In the data rows, the value 128 means zero.
Some points, each followed by its number:
[100 134  82 130  97  76  60 105 121 105 148 129  90  96  99  68 112  95
 177 164 122 101 177 139  78 157  72 114 137  98 135 141] 0
[140 136  89 155 129 126  49 137 126 107 132 147 108 134 118  78 199 130
 138 172 154 154 149 122  80 141 112 129 127 117 121 113] 1
[117 143 107 175 108  89  91  95  96 134 155 130 104  88 114  87 121 111
 177 171 115 152 201 133 120 146  85 156 134 149 120 134] 2
[116 137 123 104 125 110 141 145 155 126 171 105 108  89 120  84 109 129
 113 119  87  83 140 150 115 116 126 141 174 110 106 110] 3
[128 141 118 140  99 121  93 147 129 112 153 135 107 114  93  83 138 108
 158 159 135 129 171 146  94 142 112 158 111 119 112 122] 4
[111 131 151 111  90  76 152 170 113 156 231  89  58  38 180  74 113 100
 107 118 104  76 171 211 125  88 106 234 189 107  74  31] 5
[130  83 137 104  83 147 123 161 121  95 139 120 127 150  81 114 142 125
 125 165 125  97 123 176  75 131 116 179  70  96 141 142] 6
[159 134 149 103 167 122  96 106 129 165 110 162 117 140 249 160 179 121
 100  84 135 168  99 113 152  85 136  83 134 122 144  88] 7
[128 159 106 176 123 103  82 110 114 132 159 133 101  95 129  71 162 135
 151 145 132 164 176 113 147 142 140 152 176 168 109 110] 8
[158  63 119 137 170 120  28  92 117 112 150 149  97 124 171  68 174 105
  95  94 119 166 119 155 140 161 129 135 181 158 151 135] 9
[117 138 107 136 173 127 111 112 146 110 175 135 113 111  80  64  88 105
 135  54 104 153 162 112 154 184 123 125 173 170  85 175] 10
[176 140 183 132 211 165 137 130 138 194 109 180 154 165 196 210 130  82
 145  24 138 247 142 117 209 119 152 157 100 201  52 115] 11
[173  94 160 145 182 153 155 159  98 165  87 134 156 118 199 216 127 141
 116 165 125 158 111 119 131 123  95 164  80 119 128 139] 12
[133 118 110 147 114 122  87 111 120 110 147 128 117 128 111  96 156 136
 137 159 136 135 143 129 109 154 125 140 134 138 130 125] 13
[138  87 175  61 156 158 176 128 139 133 139 136 142 170 143 172  62  86
 107  28 107 132  93 167 173 117 133 150  87 151 121 164] 14
[132 100 161 132 141 146 162  96 124 111  72 133 163 168  95 170  83 133
 135 102 127 148 102 118 173 161 149  97  98 157 175 197] 15
[106 144 116  81 116 142 191 141 149 149 103 108 129 133 168 171 128 160
  78 136 133  35  51 142  75  51 137  74 157  40 136  65] 16
[146 142 122 148 115 129  95 141 133 120 152 137  94 112  90  95 128 108
 158 145 131 136 171 133  99 155 112 146 119 122  99 127] 17
[130 128 143 127 168 167 172 165 141 135  85 132 174 162 118 198 110 123
 128 128 130 142 110  76 127 128 117 119  66 125 112 168] 18
[121 115 133 108 124 113 144 110 126 128 129 122 118 122 140 122  92 131
 117 109 112 110 113 144 146 128 125 117 147 128 151 135] 19
[118 121  92 151  90  94 109 107 100  96 133 117 118  99  94  87 108 135
 159 196 135 122 163 130 102 163  86 136 116 116 153 158] 20
[120 122 121 118 137 118 113 114 131 117 117 135 121 121 119 125 110 117
 136 122 129 120 134 131 119 140 110 101 126 116 156 149] 21
[129  85 112 118 143 114  82 113 130  86 155 120 116 126 139  83 141 134
  92 107 112 117  96 154 178 144 135 123 184 133 159 144] 22
[120 153 118 119 128 110 156 123 122 140  87 126 136 120 135 167  82 131
 162 166 145 132 134 118 104 121  90  96  78  81 127 133] 23
[118 135 124 131 110 133 141 126 138 108 122 121 139 137  83 117 124 145
 129 140 124 120 122 118 137 134 143 111 124 130 137 150] 24
[107 115  95 163  49  78 101  95  92  84 163 102 111  86  74  31 148 157
 142 213 122  98 156 146 112 166 112 139 173 135 172 134] 25
[103 135 152  98  78 133 194 153 139 116 111 121 150 143  79 175  59 120
 166 147 120 100 141 148 113 127  90 151  49 102 121 160] 26
[133 112 118 135 101 132 103 131 122  86 126 120 142 149  76 106 160 137
 132 162 133 111 117 142  96 145 132 129 107 124 153 141] 27
[149  97  93 152 107 130 110  91 103  92  94 130 144 151 122 129 171 159
 113 184 140  97  89 135 116 133 139 107 122 121 194 133] 28
[138 135 129 137 154 140 123 145 126 144 117 143 138 146 148 160 142 114
 140 133 140 155 148 107 105 123 100 134  93 119 105 134] 29
[150 118 140 161 173 136 150 113 112 158  98 134 152 121 168 169 107 141
 125 120 118 171 128  94 179 134 130 117 135 164 135 154] 30
[144 131 125 162 197 177  72 118 156 111 107 170 142 188  69 129 136 104
 158  66 151 207 149  72 143 177 140  85  97 180 105 197] 31
[141  94 172 135 146 156 157  75 121 110  70 138 169 175  89 175  67 142
 140  77 115 169  97 121 197 178 157  86  95 178 195 215] 32
[147 100 153 116 113 144 121 140 115 122 137 123 132 150 142 137 174 140
 105 133 132 126 104 166 124 107 143 176 106 135 134 101] 33
[164  96 148 127 103 115 116  87  98 128 135 133 129 125 176 117 161 137
 122 145 128 136 116 172 160 123 139 164 140 161 168 113] 34
New points follow, each followed by the number of its nearest point above by angle.
[105 155  90 144 112 114 151  94 127 116  96 107 151 135  90 127 132 163
 139 162 136 105 111  92 137 128 153  56 166 126 164 147] -> 24
[136 135 104 186 181 149  84  97 132 109  98 158 145 175  70 102 146 133
 138 102 129 205 128  50 167 172 172  54 146 198 143 181] -> 31
[135 126 182 110  42 105 145 191 110 148 219 106  89  63 132  99 129 107
 147 164  87 106 194 231 118 101 116 255  99 131  60  45] -> 5
[100 137 126  79 103 119 194 132 155 141 103 111 139 111 147 155 112 156
  83 141 122  13  60 138  76  65 131  72 170  46 150  89] -> 16
[111 135 135 119   5  75 180 135  94 131 171  78  95  65 158 102 162 165
 104 197 105  41 118 205 104  59 145 183 163  95 140  22] -> 5
[167 145 155 130 203 174 144 127 144 185 102 171 140 166 201 197 136  90
 140  36 140 223 134 110 197 127 159 152  99 194  57 111] -> 11
[131 150 114 165 121 107  94 115 123 131 156 134 119 100 124  79 147 133
 144 139 135 161 163 109 143 141 138 130 158 159 116 107] -> 8
[141 116 144  98 166 141 130 109 129 163 102 149 124 143 219 179 131 105
 100  80 145 133  82 138 148 120 134 100 119 113 152 120] -> 7
[104 150 103 117 134 108 139 134 140 139 146 117 113 102 130 112 112 137
 118 121 118  91 141 127 119 111 128 104 178 105 116 106] -> 3
[161 132  64 158 144 137   0 144 124 101 144 136 114 150 114  51 255 126
 133 195 177 169 143 109  49 138 108 125 115 123 109 110] -> 1
[ 99 126 106  80 147 155 182 135 152 120  83 119 163 165 109 179 116 151
  86 116 134  56  41 107 100  92 139  49 139  74 156 134] -> 16
[ 95 123 178 111 102 175 214 202 158 136 120 115 158 167  64 181  94 134
 117 108 125  76 120 155 106  94 147 177  37  94  82 117] -> 26
[180 122 153 203 222 128 183  97  71 212  78 132 188  83 240 212  76 157
 118 130  93 224 140  64 238 134 124 125 154 208 135 159] -> 30
[104 143 118  97 128 118 145 153 146 140 110 112 135 125 165 165 129 151
  91 130 125  72  71 133  96  70 129  91 152  71 139  91] -> 16
[140 132 146  94 153 120 117 113 135 161 116 157 117 135 225 159 165 103
 103  97 142 155 109 122 134  92 138  96 137 120 136  92] -> 7
[142  74 131 145  93 149  85 112 124  70 116 126 144 158  40  84 151 147
 136 172 137 117 123 153  99 170 135 146 106 132 175 174] -> 27
[118 145 110 117 133 129 129 124 136 133  93 133 141 152 160 159 171 135
 112 160 151 107  92  95  90  97 121  64 121  82 149 111] -> 16
[115 102 151  81 111  97 174  77 106 136 124 113 109 103 162 123  51 135
 100  85  94  89  93 180 172 121 139 104 191 123 188 134] -> 19
[117 116 108  97 138 153 158 127 139 105  88 116 158 158 117 160 126 156
  88 116 132  63  49 115 106 111 139  62 145  84 189 145] -> 16
[ 93 134 113 110 130 100 136 142 144 127 179 101 105  87 131  85 104 128
 114 111 107  78 143 141 118 117 109 133 189 119 105 102] -> 3
[134 100 104 121 130 108 106 114 122 115 145 115 114 120 150 100 142 170
  86 133 119 102  90 152 121 122 129 115 168 110 161 122] -> 22
[113 118  96 160  72  89  95  92  99  83 160 101 111  92  83  60 141 156
 135 191 123 102 141 151 114 154 118 130 165 139 175 137] -> 25
[153 141 154 135 172 147 129 129 132 164 114 149 138 141 168 174 137 109
 139  75 141 189 136 118 171 128 144 146 113 161  98 123] -> 11
[132 128 163 119  85 125 135 168 126 142 176 111 101  99 139 115 137 114
 138 130 117 115 167 183 112  98 120 228 110 117  81  64] -> 5
[116 112 139 103 119 101 167  81 112 135 127 117 120 105 162 122  62 132
 112  91 101 101 103 155 163 123 127 106 172 119 167 133] -> 19
[136 117 165 130 228 217 231 191 150 148  30 135 242 219 114 255  82 130
 130 103 127 168  73  16 141 138 110  84   6 116 107 231] -> 18
[158  75 201  63 166 161 175 130 128 149 132 138 128 156 161 191  48  95
 103  21  99 134  97 188 189 117 149 159  82 150 125 160] -> 14
[120 142 113 110 119 128 130 130 121 138  84 130 140 139 168 173 176 135
 106 178 158  91  75  90  78  85 121  53 127  57 165  90] -> 16
